(in the rows, 128 means zero)
The rows of D fall into several groups, and each row is roughly a mix of its group's hidden directions.
D (119 x 21):
[[126 115 101 124  94 154 135 128 113 137 129 167  83 119 164  91 113 144
  150 151 158]
 [165 123 170 108 160 102 124 118 150 103 111 101 161 104  99 156 129 118
  111 130 107]
 [164 138 171 132 148 118 128 148 118 112  85  83 144 121  84 149 133 140
  131 140 115]
 [135 135 165 137 164 120 127 156 126  84  80 113 145 139  90 167 133 128
  129 133 122]
 [ 97 102  86 133  96 148 125 119 135 149 154 180 104 146 158 110 132 128
  145 116 143]
 [165 139 143 125 106 106 135 107 116 179 148  70 154 117 117 110 129 133
  118 124 106]
 [163 100 131 114  98 129 132 134 105 168  75 121 125 129 130 117 152 147
  174 111 137]
 [ 82 137  90 160 113 160 110 137 139 139 178 150  93 143 112 111 123 128
  122 126 122]
 [166 159 159 121 146 114 127 135 114 132 124  62 143  96 107 127 111 135
  114 146 104]
 [104 147 100 125 136 161 126 148 143 129 143 146  93 131 108 120  66 165
  130 120 103]
 [118  99  97 122 104 161 121 130 131 129 140 176  84 114 160 103 108 137
  155 148 146]
 [149 104 143 128 121 153 114 168 128 133  77 143 109 133  94 132 117 153
  180 124 123]
 [164 162 165 128 143 115 125 143 112 132 122  65 145 102 102 129 113 127
  117 147 106]
 [ 92 100  84 133 103 150 120 120 140 146 154 181 105 144 151 117 138 123
  144 108 139]
 [ 78 109  93 128 140 147 123 132 143  95 132 188 108 144 157 140 125 120
  135 120 146]
 [ 91 175 124 137 150 124 150 134 109  85 120 140 119 148 161 122 117 138
   96 147 163]
 [100 102  89 120 130 144 130 113 139 107  94 159 100 144 138 120 161 172
  130 106 156]
 [ 88 148 112 133 141 151 106 176 107 111 116 157 108 128 173 122 126 110
  153 132 155]
 [134 109 119 130  93 129 137 113  99 136 125 150 112 121 182 100 158 113
  142 156 174]
 [126 103 126 134 108 133 139 121 162 151 129 162 134 174  84 137 104 160
  138  94 104]
 [178 120 163  92 139 100 146 124 116 126  73 107 156 110 134 145 126 131
  140 125 127]
 [116 117 104 135  97 153 130 127 116 127 145 162  90 123 171  92 113 138
  142 162 162]
 [ 90 143 120 141 120 125 151 130 143 128 133 173 138 192 129 129  96 159
  117 105 136]
 [ 78 141 102 166 129 147 107 130 147 123 190 139 113 145 109 123 135 116
  104 127 121]
 [ 87 115  80 135 107 150 120 123 129 145 170 168 104 134 166 113 127 112
  137 121 136]
 [115 123  81  96 132 139 123  95 142 130 152 130 100  91 170  96 123 156
  109 122 134]
 [ 91 116  84 131 108 149 122 121 131 143 171 170 102 131 171 109 117 115
  137 126 137]
 [118 135 126 139 149 138 108 116 166  99 180 135 112 103  86 135 124 103
   93 140 105]
 [162  92 146 130 106 130 134 123 148 157 112 122 138 146  71 140 113 159
  151 111  97]
 [153  66 114 140  95 138 130 100 125 154 151 116 118 112 104 145 147 103
  149 144 103]
 [ 77 130  99 162 115 150 112 125 144 118 178 158 110 152 140 106 135 136
  113 139 147]
 [152 147 136 127 136 117 144 112  89 106 118  84 118  89 147 121 152 111
  104 173 148]
 [ 82 131  88 154  99 150 125 128 117 143 160 156  99 150 156 100 142 128
  129 131 153]
 [155 152 172 129 153 100 134 133 126 116 100  85 161 130  87 151 143 123
  111 122 115]
 [167 140 149 112 143 128 132 147 109 137 120  90 127  89 103 150  92 100
  144 141  87]
 [ 82 102  88 136 116 146 125 125 138 126 151 186 112 153 161 132 130 115
  141 115 141]
 [ 83 121  96 154 106 147 116 119 140 125 162 164 109 156 149 100 150 144
  118 132 158]
 [ 97 106 114 129 120 141  99 146 165 151 158 176 139 153 133 132 111 121
  155  91 114]
 [ 98 108 124 145 147 150 121 160 126  79 113 173 112 139 135 161 120 101
  152 149 141]
 [ 72 154 104 146 151 124 124 125 149 119 156 132 141 169 117 139 136 139
   92  91 118]
 [186 100 158 122 113 127 133 120 133 141  97 102 127 113  74 131 127 151
  144 138 108]
 [ 80 142 109 162 138 144 108 130 156 107 190 141 120 143 116 124 121 123
   97 136 121]
 [120 109 124 143 109 126 155 111 153 143 134 150 140 186  88 143 102 161
  124 105 107]
 [ 81 131  92 163 110 158 110 131 136 132 181 153  98 143 132 105 132 129
  121 137 136]
 [177 145 168 132 122 108 129 129 113 152 128  69 151 109  98 127 129 117
  124 143 107]
 [151 116 151 130 124 156  99 183 122 128  91 141 110 114 112 126 114 128
  183 141 129]
 [ 89 107  94 133 113 139 128 119 135 126 163 187 117 143 170 128 127  98
  136 125 144]
 [124  98 108 126 104 160 131 139 125 126 120 169  94 131 155 109  90 161
  162 153 145]
 [140 153 149 144 122 113 179 112 108 103 102 119 126 160 109 128 107 164
   98 159 145]
 [ 92 129 129 164 141 126 100 120 154 100 189 118 149 136 129 132 148 114
   94 147 129]
 [176  83 147 122 119 138 113 128 144 143 110 108 125 104  75 139 133 137
  157 130  99]
 [ 73 153  98 130 145 130 117 136 120 114 153 149 128 133 189 124 137 103
  115 120 151]
 [166 137 177 129 149 109 136 140 121 107  83  91 153 126  90 150 131 137
  125 139 121]
 [ 96 123  85 115 133 148 126 120 127 113 160 153  99 107 186 113 100 130
  125 146 141]
 [163 135 126 109 111 132 150 143  77 162  99 112 108 100 145 126 108 103
  165 138 121]
 [156 139 122 108 112 115 132  95 130 173 131  82 132 112 120  91 144 169
  108 105 118]
 [140 154 149 143 127 117 176 119 102  98  95 113 120 152 110 128 110 162
  101 163 146]
 [ 97 118  78 120 113 146 123 107 131 143 171 153 102 115 178 101 121 128
  126 126 137]
 [145  91 130 133  91 142 139 128 131 141  88 162 110 156 116 110 134 173
  162 128 151]
 [ 71 160 104 124 152 131 114 143 134 111 146 163 129 141 177 120 128 117
  114 108 150]
 [109 122 105 139 105 149 128 127 112 122 156 154 101 122 183  97 109 134
  135 169 160]
 [170 110 141  96 113 116 150 122 103 137  70 134 130 116 165 118 127 145
  156 134 153]
 [113 126  97 125 100 148 141 119 114 130 136 174  85 126 170  94 120 133
  135 146 164]
 [178  93 148 115 113 128 118 117 153 159 118 112 133 112  74 129 130 142
  146 113  96]
 [106 119 111 128 152 151 123 141 130  76  79 152  92 128 127 133 151 158
  132 133 157]
 [119 147 131 124 159 137 121 150 156 124 127 120 130 139  78 146  81 160
  122 101  85]
 [135 143 169 139 165 117 131 156 122  83  85 110 147 138  99 167 128 121
  125 140 125]
 [ 92 144 110 135 148 144 106 160 100 102 131 135 110 108 181 129 140  93
  141 148 153]
 [166 124 134  98 120 119 146 128 116 161  69 125 121 124  95 137 145 129
  151  86 114]
 [130 177 147 126 150 119 149 138 100  87  90 115 120 126 145 115 124 149
  102 156 163]
 [ 97 157 138 145 160 111 128 124 156 101 150 131 152 156  94 155 134 112
   85 106 112]
 [123 136  94 114 120 162 132 148 123 158 119 136  85 123 111 115  81 161
  155 107 101]
 [111 125 135 146 146 153 119 167 117  75 103 163 101 126 128 148 124 107
  149 162 149]
 [164 116 136  96 113 124 149 137 101 154  64 125 127 126 144 123 117 155
  167 115 135]
 [173  86 129 115 109 124 117  97 135 158 145  99 128  84 110 127 156 106
  137 132 105]
 [177  97 156 120 108 123 128 123 148 159 109 113 142 131  77 131 120 156
  148 116 101]
 [152 110 153 131 118 146 125 157 142 132  85 147 118 147  78 132 103 165
  164 123 118]
 [168 103 145 120 103 128 131 123 102 127 119 129 119  92 168 111 132 109
  152 179 156]
 [162 115 150 129 136 136 105 153 121 140 133  73 141  95 109 140 100 127
  155 153  91]
 [ 83 157 103 129 148 138 108 156 107 112 138 142 115 116 186 123 139  96
  131 130 151]
 [154 156 163 125 161 108 131 138 116 107 117  69 153 105 111 148 115 121
  110 147 108]
 [149 121 144 130 136 144 109 163 138 147 115  98 134 125  80 139  92 157
  157 118  85]
 [144 135 103 103 113 123 127  91 135 166 144  96 116 101 133  84 145 167
  106 106 125]
 [118 121 122 129 110 111 143 100 111 116 130 154 131 136 184 113 170 107
  114 144 179]
 [ 73 162 103 123 148 123 120 130 136 115 157 158 135 142 177 121 127 115
  103 103 146]
 [ 93 143 126 164 148 136 101 141 152 117 183 107 141 141  95 144 123 114
  103 128  99]
 [122  94 120 120 115 144  90 151 161 165 141 160 138 135 123 130 122 121
  172  87 107]
 [107 107 108 114 125 140  85 148 157 162 151 159 137 126 144 124 134 111
  160  79 113]
 [150 127 107 106 112 122 123  91 135 171 141  90 121  99 121  92 153 160
  110 103 118]
 [133 132 163 140 164 124 126 159 126  83  81 114 143 140  93 171 129 125
  133 136 122]
 [111  85  81 116 115 144 126 102 147 137 115 152 103 137 138 115 154 174
  138  98 138]
 [164 100 146 122 105 121 124 141 107 165  79 101 146 133 125 128 156 144
  172 114 130]
 [182  93 147 115 110 122 115 110 146 163 134 100 140  98  92 128 138 124
  143 123  98]
 [ 92 129  86 119 125 147 127 121 124 122 167 155 104 114 187 110 100 128
  123 142 140]
 [ 83 106  88 138 112 148 123 128 134 129 159 185 109 146 162 128 125 109
  142 121 141]
 [ 83 149 116 142 131 113 154 109 142 116 155 154 148 181 142 132 106 144
   91 115 135]
 [147 129 177 155 128 115 130 159 120 124 102 124 157 159  82 162 133 100
  146 133 119]
 [175 116 146 118 114 101 151  81 135 148 130  87 147 118  94 126 139 144
  103 128 110]
 [161 141 131 114 109 112 134 101 124 174 127  78 134 116 112  94 146 167
  111 109 120]
 [185  98 156 130 107 128 138 121 124 146 103  96 128 116  77 135 126 143
  147 146 107]
 [181  95 151 133 106 132 140 127 115 145  97  98 122 119  80 137 127 142
  154 149 109]
 [ 96 126  80 110 137 147 125 115 129 114 158 144 100 103 185 110 104 141
  119 139 136]
 [130 174 144 126 150 118 149 130 100  84 100 114 116 114 149 115 128 139
   97 164 163]
 [188  99 155 126 110 127 137 118 126 139 100  96 125 110  77 133 132 145
  143 145 109]
 [109 165 123 124 164 131 109 144 129 111 173 112 128  93 141 140 103  82
  107 138 105]
 [145 110 118 128  88 146 134 133  94 147 122 146  96 112 169  96 125 123
  161 162 157]
 [124  98 113 119 101 123 141  98 145 136 102 172 120 159 129 112 169 157
  128  98 158]
 [152 132 161 125 159 115 117 145 138 126 119  80 163 119  90 159 109 129
  128 119  86]
 [111 137 110 129 123 100 144  80 131 142 183 113 154 134 155 125 142 107
   83 119 123]
 [110 149 140 129 170 108 122 126 157 108 137 105 163 144  94 160 126 131
   95  98  98]
 [104 146 105 128 136 110 132  96 117 128 177 110 140 113 174 125 150  90
   90 133 134]
 [123 121 136 129 133 159 103 184 131 118  86 162 106 135 119 128 111 143
  177 124 137]
 [156 138 141 134 131 117 150 110  87 106 116  78 118  95 134 128 146 117
  108 180 142]
 [131 133 160 136 167 125 126 159 127  78  79 118 138 136  95 168 130 128
  130 136 125]
 [144  91 131 115 110 127 116 117 174 166 134 149 145 143  95 129 122 150
  147  84 100]
 [ 75 126  97 160 116 140 113 117 145 120 170 156 119 158 145 108 153 139
  109 127 152]
 [126  98 114 111 122 140  87 134 166 165 154 148 132 112 119 127 138 108
  156  83 101]
 [ 82 161 109 138 147 127 134 132 105  93 145 137 121 130 182 126 132 106
  104 149 158]
 [153 138 170 126 125 107 143 129 120 117 152 138 156 118 152 140  86  79
  125 170 130]]

One row of each group comes first, with its name. Which group is each row after those in?
[165 128 156 113 150 125 120 147 138 132 106  92 143 107  82 152  99 135
 142 119  85]  (123)
[147 154 175 140 159 114 130 157 115  95  95  97 150 131  96 158 122 116
 124 147 121]  (97)
[132 151 147 145 125 116 178 114 117 102 103 125 128 168 103 132 101 169
  99 152 141]  (11)

[ 93 146 108 129 142 151  98 175 105 120 124 148 107 114 173 123 136  97
 156 129 149]  (11)
[169 126 156  97 156 104 134 110 149 115  99 114 142 101  86 153 140 115
 113 108 105]  (123)
[162 120 137  98 115 118 153 133 102 154  59 128 131 134 137 128 128 150
 162 104 135]  (123)
[148 131 169 130 146  91 131 123 114 111 122  90 180 122 143 155 149  93
 115 145 130]  (123)
[ 78 122  98 159 109 142 116 121 134 125 165 156 118 159 158 104 150 142
 118 134 159]  (123)
[ 88 145 124 154 155 137 107 134 161  98 183 124 137 139 108 139 104 131
  95 135 108]  (123)
[181  95 152 137 105 131 142 122 117 143 103  96 124 119  78 139 126 139
 150 152 108]  (11)
[145 146 147 128 109 102 130 115 130 172 181 112 164 124 128 124 115  82
 115 121 104]  (97)
[160 125 160 129 151 121 125 144 124 114  83  77 143 121  80 152 134 148
 134 130 108]  (97)
